Each row has a name. After each piece below comes the name of the row it's from, unless a question asks for something else. Each question is about the rows just above it. Places in a row count from 0.

[165 102 122  69] -> K_204
[118 170 104  95] -> K_82
[165 105 111  89] -> K_319
[122 162 119 120] -> K_494
[120 120 113 110] -> K_584
[108 167 108 134] -> K_390
[164 115 104 124] -> K_832
[128 141 126 175] -> K_945
[ 82 186 100 164] -> K_231
[109 154 114 167] -> K_606
[109 154 114 202] -> K_410
[119 120] begins in row and place
K_494, 2
Move every entry of [154 114] by -1 step of 1.
[153 113]

[123 133 108 135 143 143 112 107 125 145 122 130 128 132 119 137 112 135
 122 118 109 141 143 134 138 129 121 182 119 135 125 146 118 124 137 130]  K_13
[139 147 118 135 133 158 136 127 127 151 147 174 131 139 122 144 147 144
 115 107 111 155 128 124 166 123 122 182 108  92 129 129 127 126 139 150]  K_690
[132 139  99 117 115 123 131 131 120 137 115 126 147 126 109 101 118  91
 115 105 141 126 133 165 125 161 141 182 120 142 143 127 157 139 126 126]  K_378
[136 113  58 134 116 133 135 120 129 141 124 114 100 121 133 147 135 138
 124 152 137 133 118  96 144 101 118 182 120 139 120 114 126 130 133 148]  K_434
[115 127 119 131 125 142 132 140 133 145 106 121 131 138 130 155 138 129
 120 210 125 135 118  99 123 124 131 182 119 135 146 128 137 125 140 151]  K_649
Put [143 134 138 129 121 182 119 135 125 146 118 124 137 130 123 133 108 135
 143 143 112 107 125 145 122 130 128 132 119 137 112 135 122 118 109 141] back in order: which row is it?
K_13
[115 123] begins in row and place
K_378, 4

[130 134 180 129 135 130 129 133 149 129 130 128 128 152 128 134 129 130
 128 129 177 142 151 128 145 148 156 139 130 155 188 160 177 129 197 129
 129 156 135 129 133 129 129] = K_392
[148 128 143 129 130 141 178  95 163 135 156 128 128 150 128 147 129 132
 130 129 130 135 151 128 129 136 135 150 130 129  86 133 129 129 141 129
 129 133 128 129 149 129 132] = K_464
[171 174 143 176 143 140 155 101 120 129 130 132 165 128 128 131 138 130
 128 144 130 198 151 128 129 131 139 131 130 129 118 133 204 129 134 129
 138 182 132 129 133 180 143] = K_795
[141 183 132 175 130 172 152  80  99 166 149 130 166 128 130 132 129 147
 133 133 130 129 151 129 129 152 130 131 130 129 160 133 129 186 134 129
 129 133 125 131 211 129 129] = K_56
Shift each entry of [129 130] by +1 times 1:
[130 131]
Which row holds these entries in another order? [129 129 133 129 135 156 129 129 197 129 177 160 188 155 130 139 156 148
 145 128 151 142 177 129 128 130 129 134 128 152 128 128 130 129 149 133
 129 130 135 129 180 134 130]
K_392
[129 130 128 128 152 128] begins in row and place
K_392, 9
[138 182 132] with -1 step of 1 on every entry:
[137 181 131]

[115 108 132 113 126 116 124 130 173] : K_125
[ 57 136 120  95  91 148 136 165 152] : K_138
[161 130 112  81 118 100 116 132 160] : K_827
[102 145 106  67 134  85 121 130 122] : K_647
[102 145 106  67 134  85 121  72 122] : K_603
[181 125 182 112  49 110  93 121 163] : K_192
Shift each entry of [112  81 118 100] by -1 times 1:
[111  80 117  99]
[ 49 121 181 112 110 125  93 163 182] is which row reordered?
K_192
Shift each entry of [118 100 116 132] by -1 times 1:
[117  99 115 131]
Put [173 132 124 116 130 108 113 115 126] back in order: which row is it?
K_125

[ 91  96 144 169 122 140  74 152  81 163 143 169 139  99 111 144 140  65
 145 126 154 133 140 153 158 169 135 142 121  99 137 156 133 108 107 137
 146]  K_357
[103 104 124 118 120  92  99 103  93 132 149 120 114 114 148  85 112  84
 146 127 112 149 114 138 154 140 148 112 154 102 120 105 111 118 102 143
 153]  K_62
[ 91  96 144 169 122 140  74 152  81 163 143 169 139  99 111 144 143  65
 154 126 145 133 140 153 158 169 135 142 121  99 137 156 133 108 107 137
 146]  K_556
[145 126] with -1 step of 1 on every entry:
[144 125]
Where does [ 65 154 126 145] start? Give its row and place.
K_556, 17

[ 41 123 182 148 103 150 129 134 141 131 127 137 177 115 125 148 100 108
 136 189 146 174 103  72 104 146  92  98 177 110 160 137 147  81 109 127
 101 125 110 123 141 124  98 106  66 146 117 113 165 151  94 157  94 166
 126  69  92 149 123  72 133 193 148  86] : K_942
[126 125 137 127 182 108 101  72 146  94 125  92  86 148 131 109 124 133
 148 150 147  98 106  72  94 104 100 137  98 193  41 136 177 146 129 148
 141 148  66 157 127 123 110 151  81 146 141 103 189 113 165 123 160 110
 103  92 174 134 117 166 177 115 106  69] : K_362
[126 125 137 127 182 108 101  72 146  94 125  92  86 148 131 109 124 133
 148 150 147  98 106  72  94 104 100 137  98 193  41 136 177 146 129 148
 141 148  66 157 127 123 110 151  81 146 141 103 189 113 165 123 160 110
 103  92 174 134 117 166 177 115 123  69] : K_983
[123] with -1 step of 1 on every entry:
[122]
Shift each entry of [148 131 109] by +1 times 1:
[149 132 110]
Move every entry of [127] by +1 step of 1.
[128]
[ 98 193] with +1 step of 1 on every entry:
[ 99 194]
[ 69 126 125 137 127 182 108 101  72 146  94 125  92  86 148 131 109 124
 133 148 150 147  98 106  72  94 104 100 137  98 193  41 136 177 146 129
 148 141 148  66 157 127 123 110 151  81 146 141 103 189 113 165 123 160
 110 103  92 174 134 117 166 177 115 123] is which row reordered?
K_983
Which row holds [126 125 137 127 182 108 101  72 146  94 125  92  86 148 131 109 124 133
 148 150 147  98 106  72  94 104 100 137  98 193  41 136 177 146 129 148
 141 148  66 157 127 123 110 151  81 146 141 103 189 113 165 123 160 110
 103  92 174 134 117 166 177 115 106  69]?
K_362
[151  81 146 141] with +1 step of 1 on every entry:
[152  82 147 142]

[102 119 192  82  99 149 129 162 117 135 113 111 173 124 156 135 112] -> K_351
[128 128 127 128 128 128 128 127 128 128 128 128 128 128 127 128 129] -> K_51
[ 99 124 130 112 135 162 156 113 192 117 119 111 149  82 102 135 173] -> K_294
[192  82  99 149] begins in row and place
K_351, 2
[156] with -1 step of 1 on every entry:
[155]
[124 156 135 112 102 119 192  82  99 149 129 162 117 135 113 111 173] is which row reordered?
K_351

[106 148 101 156 133] = K_238
[101 158 150 127 164] = K_244
[109 150 109 160 135] = K_532
[ 90 113 141 107 157] = K_359
[158  86 139  81 102] = K_529
[142 107 157  90 113] = K_106
[133 139  86 138 144] = K_497
[180  47 181  62  91] = K_583
Where does [ 86 139] start? Give its row and place.
K_529, 1
Put [ 90 107 113 142 157] back in order: which row is it?
K_106

[100 110 129 160 139 120 117 156 177]  K_121
[116 110 160 100 139 120 177 129 156]  K_60
[ 93 102 116 170 126 140 109 151 193]  K_446
[119 117 154 148 152  97 134 156 154]  K_234
[125 119 161 147 154  91 139 155 148]  K_406
[140 151 193 171  93 116 102 109 126]  K_628
[131  95 111  73 156 164 125 104 132]  K_636
[130  93 117  99 151 173 133 107 156]  K_694
Put [120 117 156 177 100 110 129 160 139] back in order: which row is it?
K_121
Put [ 93 102 109 116 126 140 151 170 193] back in order: which row is it?
K_446
Where does [161 147 154  91] start? Give its row and place.
K_406, 2
[129] with +1 step of 1 on every entry:
[130]

[165 112 125 133] : K_219
[134 125 164 112] : K_433
[112 164 125 133] : K_888
[112 125 133 165] is which row reordered?
K_219
Which row holds these entries in another order? [164 125 133 112]
K_888
Which row holds these entries in another order? [112 125 133 164]
K_888
[112] with -1 step of 1 on every entry:
[111]
Put [125 164 112 133] back in order: which row is it?
K_888

